23 -19 -4 3 14 -7 -2 -12 -14 1 -11 20 -10 25 -34
5 1 21 -17 -17 -23 -15 21 21 4 -21 -5 9 -24 -13
->
5 1 21 -17 -17 -23 -15 21 21 4 -21 -5 9 -24 -13

0 -12 22 14 41 -12 -7 21 17 -2
4 1 3 3 4 3 0 3 3 -2
-3 0 -1 -2 1 -3 -1 -1 -1 2
-2 -1 3 1 7 -4 -1 2 2 0
-8 -2 -7 -7 -11 -10 3 -6 -6 2
4 4 0 2 -1 8 0 -2 0 0
3 0 4 4 6 2 -1 3 3 -2
->
4 1 3 3 4 3 0 3 3 -2
-2 -1 3 1 7 -4 -1 2 2 0
4 4 0 2 -1 8 0 -2 0 0

4 19 -34 -28 -22 -13 3 8
28 -6 -13 13 19 18 -21 -19
13 24 -26 5 -27 -19 -17 12
34 -35 -19 -12 40 7 -30 -25
->
28 -6 -13 13 19 18 -21 -19
34 -35 -19 -12 40 7 -30 -25

-3 10 -15 9 -8 8 1
-2 10 20 9 -15 -17 -1
8 13 -2 12 -11 -10 10
24 -3 17 15 5 -30 11
21 31 -36 -1 12 37 10
18 9 6 -4 14 4 2
-28 -7 -2 16 -10 -5 -25
-17 -14 -10 4 10 4 -20
9 0 -18 -12 10 20 11
->
-2 10 20 9 -15 -17 -1
24 -3 17 15 5 -30 11
18 9 6 -4 14 4 2
-17 -14 -10 4 10 4 -20

30 -20 10 2 23 -33
2 -6 3 -12 1 -2
-2 5 -1 15 -3 -8
-1 2 5 8 3 -14
-6 22 -8 1 9 9
-8 -12 3 7 -7 -4
2 -8 2 -8 4 -4
-5 -7 -2 17 -5 0
->
2 -6 3 -12 1 -2
-1 2 5 8 3 -14
-8 -12 3 7 -7 -4
-5 -7 -2 17 -5 0

28 -20 -26 25 1 -4 -9 26 19 -4 18 -19 -23
-10 -2 12 15 0 14 4 3 18 -15 -13 -4 -23
-9 9 -8 -4 -2 -21 0 -9 22 31 -6 17 -27
16 17 22 -13 -8 -2 1 -18 -19 -11 -3 14 8
->
-10 -2 12 15 0 14 4 3 18 -15 -13 -4 -23
16 17 22 -13 -8 -2 1 -18 -19 -11 -3 14 8

12 3 8 27 5 -1
0 -11 17 -13 1 16
18 15 -13 9 -15 -2
-19 9 24 -13 -5 -13
-7 4 10 38 13 6
-16 18 -17 20 -13 -5
17 18 14 15 -36 20
22 -1 -8 29 -10 -3
-14 2 30 -15 24 14
23 -14 -5 -1 0 11
11 -6 12 14 -3 -19
16 -4 1 4 -5 -12
->
0 -11 17 -13 1 16
-19 9 24 -13 -5 -13
-16 18 -17 20 -13 -5
22 -1 -8 29 -10 -3
23 -14 -5 -1 0 11
16 -4 1 4 -5 -12
---
-34 -31 2 -2 -2 -1 13 7 3 -17
38 36 24 -5 3 0 35 4 -3 29
-7 -9 20 2 -2 -3 27 -8 -1 -9
->
-34 -31 2 -2 -2 -1 13 7 3 -17
-7 -9 20 2 -2 -3 27 -8 -1 -9
38 36 24 -5 3 0 35 4 -3 29

13 10 3 0 13
6 16 32 -9 10
-3 6 19 -6 19
1 -6 28 -8 30
->
13 10 3 0 13
-3 6 19 -6 19
1 -6 28 -8 30
6 16 32 -9 10

-5 7 8 -11 -6 12 -13 2 -20 -12 18 -8 -5 6 -7
4 1 -2 -7 0 -1 -6 -5 0 4 2 -1 -4 3 -6
-7 5 7 -5 -3 9 -9 0 -13 -3 10 -1 -3 4 -6
2 -25 -9 4 -5 -6 1 -9 -4 1 0 10 -8 12 22
-2 4 1 -7 -3 9 -8 -1 -13 -12 12 -1 -2 8 -5
-5 -33 -11 -12 -10 3 -1 -7 -26 -11 8 7 -1 18 22
->
-5 -33 -11 -12 -10 3 -1 -7 -26 -11 8 7 -1 18 22
2 -25 -9 4 -5 -6 1 -9 -4 1 0 10 -8 12 22
4 1 -2 -7 0 -1 -6 -5 0 4 2 -1 -4 3 -6
-2 4 1 -7 -3 9 -8 -1 -13 -12 12 -1 -2 8 -5
-7 5 7 -5 -3 9 -9 0 -13 -3 10 -1 -3 4 -6
-5 7 8 -11 -6 12 -13 2 -20 -12 18 -8 -5 6 -7

0 -1 -9 0 -4 -1 -2 -1 -3 1 2 3 -4 -7 -2 11
12 -3 15 -1 11 20 23 -2 5 -5 11 -7 6 2 -9 -22
-10 -1 -1 -2 -8 -3 2 0 -8 -2 -4 -9 -3 -2 9 -1
8 5 0 4 8 -8 -16 3 11 5 -3 15 5 8 -6 6
1 24 6 12 8 -6 0 22 5 29 1 28 17 6 -34 -7
15 1 9 3 16 -2 -13 0 18 0 -2 11 8 16 -4 -5
->
0 -1 -9 0 -4 -1 -2 -1 -3 1 2 3 -4 -7 -2 11
-10 -1 -1 -2 -8 -3 2 0 -8 -2 -4 -9 -3 -2 9 -1
8 5 0 4 8 -8 -16 3 11 5 -3 15 5 8 -6 6
1 24 6 12 8 -6 0 22 5 29 1 28 17 6 -34 -7
15 1 9 3 16 -2 -13 0 18 0 -2 11 8 16 -4 -5
12 -3 15 -1 11 20 23 -2 5 -5 11 -7 6 2 -9 -22

28 1 9 3 22 7 9 -5 -29 -15 9 12 10 17 1 2
7 20 -18 27 1 16 3 -17 -24 12 19 0 8 -11 6 -22
26 -10 -25 -16 5 -34 -16 -21 21 -1 -15 -21 -22 21 -15 -15
6 21 4 24 -4 15 18 14 -24 -24 18 10 11 -3 12 -20
->
26 -10 -25 -16 5 -34 -16 -21 21 -1 -15 -21 -22 21 -15 -15
7 20 -18 27 1 16 3 -17 -24 12 19 0 8 -11 6 -22
6 21 4 24 -4 15 18 14 -24 -24 18 10 11 -3 12 -20
28 1 9 3 22 7 9 -5 -29 -15 9 12 10 17 1 2

33 11 -22 1 8 -5
30 -21 -15 -5 -10 -5
-14 1 28 -6 20 20
30 16 -19 8 10 -6
->
33 11 -22 1 8 -5
30 16 -19 8 10 -6
30 -21 -15 -5 -10 -5
-14 1 28 -6 20 20
